Each row of Y is roughly a mix of the hidden directions of one of several groups.
Y, 91 rows:
[[-20  -4 -28  27   0   9  11  -2   2  -2]
 [ -2   1  10  -7   4 -13  33 -14 -22  -7]
 [ 32  10   7 -10  20   5   4  11  17  -6]
 [-15   9 -24  20  -7  14  -5  10   0  22]
 [-11  15 -18  16  -9  27   4 -11   5  15]
 [ -8  19  23  11 -11  24   4  15  -1  -8]
 [ -4  -7   7 -12 -20   7   7  20  31   7]
 [ 19  15  14 -15  -4   4  11 -28   8 -11]
 [-15  33   2   1  13  16 -16 -10   3  -2]
 [-24   5  -3 -10 -16  -5  -1  12  31   2]
 [ 12  -4  17 -14  -3 -33 -14   7   0 -11]
 [ -1 -10 -23   3  -8  -6 -32   8  15   9]
 [  2  11 -23   6 -10 -14 -16 -23  10 -15]
 [-13   4   2 -27 -18 -24  -2   6  16   3]
 [ 17  -9  -9   6   8   5 -25  15  26  -5]
 [ -5   2  -6 -29  -3 -27  -7  -6 -14  14]
 [ 15   7 -24 -22  -3  16  -1  14 -10 -15]
 [ 18  -9  -1  22  21  23   4  -8 -14  -4]
 [  7 -17  13  -4 -14  -1   6  23  29   4]
 [-12  27  16 -15  11  12 -19  -7   7  -5]
 [  1  13 -14   2 -11  -8 -12 -32   7 -20]
 [ 13  -3  15  -5   4 -39  -9  -6   5  -6]
 [-22 -14 -15  14  -8  11 -28  -7   4  -1]
 [ 14  15   1 -15  12   5  -6 -19 -30   3]
 [ 17 -10   1  24  18  23   3  -5 -16  -3]
 [-11  18   3  -2 -17 -11 -27  13 -17  11]
 [  4   7 -21 -13  -3  26   3  21 -17   0]
 [-10   8 -18  13 -21 -11 -24  -3  19   1]
 [  7 -11 -18 -22  12 -26  -2 -17  -5   7]
 [-20 -21 -17 -24  -5  -6  14 -11   6  -6]
 [  2 -19 -25  14   1   0 -19  -1  17  17]
 [-10   7 -19   6 -21  -5 -25 -10  13 -16]
 [-10   3 -15   2  -1  39  11   7 -10   5]
 [-13  13  -6  21 -13  -5 -11   5   4  31]
 [-25   8  12  -4  -8   3  15 -14 -25  14]
 [-17  26 -13  20   4  18 -13   1   0   5]
 [-11 -19 -24  18   4   1  23  -6  10  -7]
 [  3 -12 -18  21  -3   9 -14   8  19  22]
 [  8 -23 -19  10  -7 -18  25  -4  -9   0]
 [  9 -16  15 -28  -8 -27   2   1  -2  -3]
 [ 23  -9   3  12  14   5   6  10  17 -26]
 [  2  -3   6 -15 -21 -15 -25  15  10 -17]
 [  3  -4 -12 -16  -4  23   1  33  -7  -2]
 [  7  -7   9  -7 -15  17   6  21  28  10]
 [-28 -13  -4   9  -3   2   6 -25 -19  -5]
 [-10 -16   1 -32 -13   3   8   5  21   1]
 [ 13  -3  -3  -2   4 -18  26  -5  30  -4]
 [  8   1  28  -2  13  -6  19 -26  -4   0]
 [ -6 -17 -28   0 -11 -21 -19  -4   3   8]
 [  6  -8   3  20   3   2  29  -6  -3 -27]
 [  9  -4 -26  -6  -6 -14 -26   6  16  12]
 [ -7 -26 -11  -9  10 -24  -1 -17 -11 -10]
 [ 17 -10   1  18   2  -9  31   4   3 -18]
 [ 17 -24  26 -13   5 -17   1   3   3 -10]
 [-19  -4  -6 -14   2  -6  17 -10  31 -11]
 [ 13   2  -4  12  19   0  -7 -15 -34  -2]
 [  4  -4  -1   9  27   7  26   0 -14  19]
 [-17  -3  -9 -13   7  -4   2 -33 -19  -3]
 [-18   7  -4 -16 -14 -17   2 -10 -21  21]
 [-15   0 -15  -8  -4   2 -23  -9  -1  31]
 [ 20   2   3 -19  10 -23  25   0  -6   7]
 [ -3  17 -17   3  -1  31  12 -15 -13   4]
 [ 16  19   9  24  16  -1 -12  -5 -20  -1]
 [  2   4  -7  21  17  30  -7  -7 -18  -1]
 [  6  19   6 -30  -2 -13  -6   8  -5  22]
 [  2 -15 -10 -10   5 -12 -11  35 -11  -5]
 [-18 -21 -16  -9 -12   5  15   7  24   1]
 [  5  -1  -1   8  17  -2 -17 -12 -36  -4]
 [-25   0  -3 -29 -10  -2 -21   0 -11   2]
 [ 24  -7  -1  11  11   3   3   9  18 -28]
 [ 12 -16  12 -21  10 -10   2   2  -7 -30]
 [ 15   7  -1  -2   4 -12  38 -11  -9  -3]
 [  5 -16 -11  -6  13 -10  -2  36 -11   3]
 [-19   1 -26  29  -1  13  10  -2   0  -1]
 [ 32  -1  13  16  12   5  -1  -2 -22   1]
 [-20   2 -28  26  -4  11  11  -3  -1   1]
 [ -1  15  25   1   6  30 -10  14   7   0]
 [ -2  -5  -6 -14  -9 -11  23   1  33   0]
 [ 17  12  -8 -10  17   2  17 -19 -23  -6]
 [ -1 -10  13  -6  17  24  26   4 -16   3]
 [-10  -6   0 -14 -14  13  13  10  34   3]
 [-24   8  -2  -9 -17  -7   2 -10 -20  24]
 [ -6 -21   3  12  -9 -11  12  16  29  -7]
 [ -9   7 -11   7   0  38  16 -11  -1   6]
 [  9 -11   2  -8  23  -8  11  22 -25   7]
 [  0  -5   2   5  -4 -35 -20  19   3   9]
 [ -5   5 -12   8   8  34  20 -13  -5   6]
 [ -8 -11 -27   3 -18 -26   1 -10  -8   4]
 [  3  -3  25 -10   7  13  17  18 -16  16]
 [-13   6 -14 -24   3  -2 -28 -19  -6   3]
 [ 18  13 -24 -15 -13 -10 -17   3   7 -16]]

One row of each group comes first, with its name. Which group is each row after those in?
[ -4   3 -12 -30   7 -16 -11 -19 -11  13] : W
[ 22  11 -24 -21  -8   3  -8   9   3 -17] : X
[ 14 -15  31 -19   7 -13  -7   1   1 -11] : L

[  4  15 -20   2 -17 -13 -20 -17  13 -13] : X
[  0   8  25   5   7  28 -10  19  10   6] : W
[ -3   2 -20 -10  -9  -5 -35   4  10  14] : W
[ 23 -14  19  23  17   2   0   0 -10 -10] : L
[-26  -9 -16  26  -2  13  -4   6   7  13] : X
[-23   1 -23  26  -6   7 -10   3   1  15] : X
[ 28  16   8 -11   7  -7  22  13   6  12] : W
[26  8 33  0  8 -8 -8  6  7 -3] : L
[ -3  12  19 -21   1 -10  12  -3 -19 -23] : W
